[[-14.7  44.8 -45.9]
 [-41.8 -37.6   6.0]
 [ 31.7  77.6 -29.9]
 [ 41.8  -1.8   9.7]
 [-61.5 -45.9  -0.5]
 [-31.8 -40.0   1.3]
 [ 17.4  -0.3   4.9]]
=>
[[ 17.4  -0.3   4.9]
 [-31.8 -40.0   1.3]
 [-61.5 -45.9  -0.5]
 [ 41.8  -1.8   9.7]
 [ 31.7  77.6 -29.9]
 [-41.8 -37.6   6.0]
 [-14.7  44.8 -45.9]]

[[ 19.2 -28.6 -36.9  16.4]
 [ 17.6 -28.0 -40.6  15.0]
 [ 15.6 -26.7 -46.6   6.6]
 [  1.7 -18.3 -57.1  -0.9]
 [  8.7 -22.6 -54.0   5.5]
 [  5.2 -20.6 -55.3  -1.8]
 [ 23.9 -32.0 -25.2  17.1]
 [ -8.9  -8.6 -64.4 -12.1]
 [ 12.3 -25.2 -48.3   7.9]
 [ -4.5 -12.0 -60.9  -9.0]
 [ -2.4 -14.5 -56.5  -3.5]
 [ 21.6 -30.4 -29.7  19.9]]
=>
[[ 21.6 -30.4 -29.7  19.9]
 [ -2.4 -14.5 -56.5  -3.5]
 [ -4.5 -12.0 -60.9  -9.0]
 [ 12.3 -25.2 -48.3   7.9]
 [ -8.9  -8.6 -64.4 -12.1]
 [ 23.9 -32.0 -25.2  17.1]
 [  5.2 -20.6 -55.3  -1.8]
 [  8.7 -22.6 -54.0   5.5]
 [  1.7 -18.3 -57.1  -0.9]
 [ 15.6 -26.7 -46.6   6.6]
 [ 17.6 -28.0 -40.6  15.0]
 [ 19.2 -28.6 -36.9  16.4]]

[[ 11.2  33.4 -29.3]
 [ 62.4  10.5   3.0]
 [  5.1 -13.6   0.0]
 [ -2.9 -33.5  17.8]
 [ 20.8 -13.5  -0.8]
 [-36.1   5.2 -25.4]
 [ -2.6 -66.3  45.5]
 [-36.4   3.8 -27.7]
 [-44.7  -0.2 -30.2]
 [-17.8 -10.4  -3.1]]
=>
[[-17.8 -10.4  -3.1]
 [-44.7  -0.2 -30.2]
 [-36.4   3.8 -27.7]
 [ -2.6 -66.3  45.5]
 [-36.1   5.2 -25.4]
 [ 20.8 -13.5  -0.8]
 [ -2.9 -33.5  17.8]
 [  5.1 -13.6   0.0]
 [ 62.4  10.5   3.0]
 [ 11.2  33.4 -29.3]]

[[ 25.7   5.8  -5.7 -34.3  14.6   5.0  -2.9   2.1 -28.8 -13.4  -1.9]
 [  0.5   5.0 -10.9 -75.0  -0.9  13.6 -30.2  11.3 -28.8  18.6 -11.2]]
=>
[[  0.5   5.0 -10.9 -75.0  -0.9  13.6 -30.2  11.3 -28.8  18.6 -11.2]
 [ 25.7   5.8  -5.7 -34.3  14.6   5.0  -2.9   2.1 -28.8 -13.4  -1.9]]

[[ -8.0 -51.0  -2.9  -8.6   8.0  -9.1]
 [-50.2  -1.2   2.1   5.3  45.0  -0.5]
 [ 19.7 -20.2   4.1   3.1 -31.1  -2.5]
 [ -3.1  59.6  -3.4  -7.1 -11.3  -5.6]
 [-17.4 -18.4  -6.1  -2.9 -19.8   9.8]]
=>
[[-17.4 -18.4  -6.1  -2.9 -19.8   9.8]
 [ -3.1  59.6  -3.4  -7.1 -11.3  -5.6]
 [ 19.7 -20.2   4.1   3.1 -31.1  -2.5]
 [-50.2  -1.2   2.1   5.3  45.0  -0.5]
 [ -8.0 -51.0  -2.9  -8.6   8.0  -9.1]]

[[-47.8  45.4  37.4 -22.0  40.5   0.3]
 [-59.9  47.2  44.5 -25.9  47.3  -2.9]
 [-39.5  21.4  35.7  -2.6  35.6   0.2]
 [-59.9  38.9  49.6 -14.3  49.4  -0.5]
 [-33.9  36.8  -0.6 -36.6  10.8  -8.9]
 [ 10.6  31.6   9.2   4.2  12.8  15.6]
 [ 54.6   2.0 -70.0 -24.2 -80.6   4.6]]
=>
[[ 54.6   2.0 -70.0 -24.2 -80.6   4.6]
 [ 10.6  31.6   9.2   4.2  12.8  15.6]
 [-33.9  36.8  -0.6 -36.6  10.8  -8.9]
 [-59.9  38.9  49.6 -14.3  49.4  -0.5]
 [-39.5  21.4  35.7  -2.6  35.6   0.2]
 [-59.9  47.2  44.5 -25.9  47.3  -2.9]
 [-47.8  45.4  37.4 -22.0  40.5   0.3]]

[[ 12.4 -12.1  15.3 -42.3  20.3 -29.6 -43.8  12.8   0.2 -31.8 -14.8 -46.8
   22.4 -18.4]
 [-12.5  30.2  -9.7  47.3 -17.4  66.9  55.6 -21.1  -2.4  20.5  19.8  69.1
  -22.4  47.4]]
=>
[[-12.5  30.2  -9.7  47.3 -17.4  66.9  55.6 -21.1  -2.4  20.5  19.8  69.1
  -22.4  47.4]
 [ 12.4 -12.1  15.3 -42.3  20.3 -29.6 -43.8  12.8   0.2 -31.8 -14.8 -46.8
   22.4 -18.4]]

[[ 42.4 -64.3]
 [ 55.5  29.2]
 [-66.0 -39.3]
 [ 64.4  37.0]
 [-37.9  59.7]
 [ 68.6  42.1]
 [ 35.7 -63.3]
 [-61.2 -40.6]
 [-65.7 -40.9]
 [ 42.2 -54.2]
 [-60.1 -33.2]
 [ 42.8 -57.5]]
=>
[[ 42.8 -57.5]
 [-60.1 -33.2]
 [ 42.2 -54.2]
 [-65.7 -40.9]
 [-61.2 -40.6]
 [ 35.7 -63.3]
 [ 68.6  42.1]
 [-37.9  59.7]
 [ 64.4  37.0]
 [-66.0 -39.3]
 [ 55.5  29.2]
 [ 42.4 -64.3]]

[[ 15.8   9.9  -4.8  24.6   0.7  -7.2 -24.9]
 [  4.8  16.7 -44.8  38.4   0.7 -24.1   1.5]
 [-11.1 -29.5  -5.6  73.1   3.1 -23.3   3.3]
 [ 26.0 -23.3  49.4  -7.5   9.5  -9.5   7.8]]
=>
[[ 26.0 -23.3  49.4  -7.5   9.5  -9.5   7.8]
 [-11.1 -29.5  -5.6  73.1   3.1 -23.3   3.3]
 [  4.8  16.7 -44.8  38.4   0.7 -24.1   1.5]
 [ 15.8   9.9  -4.8  24.6   0.7  -7.2 -24.9]]
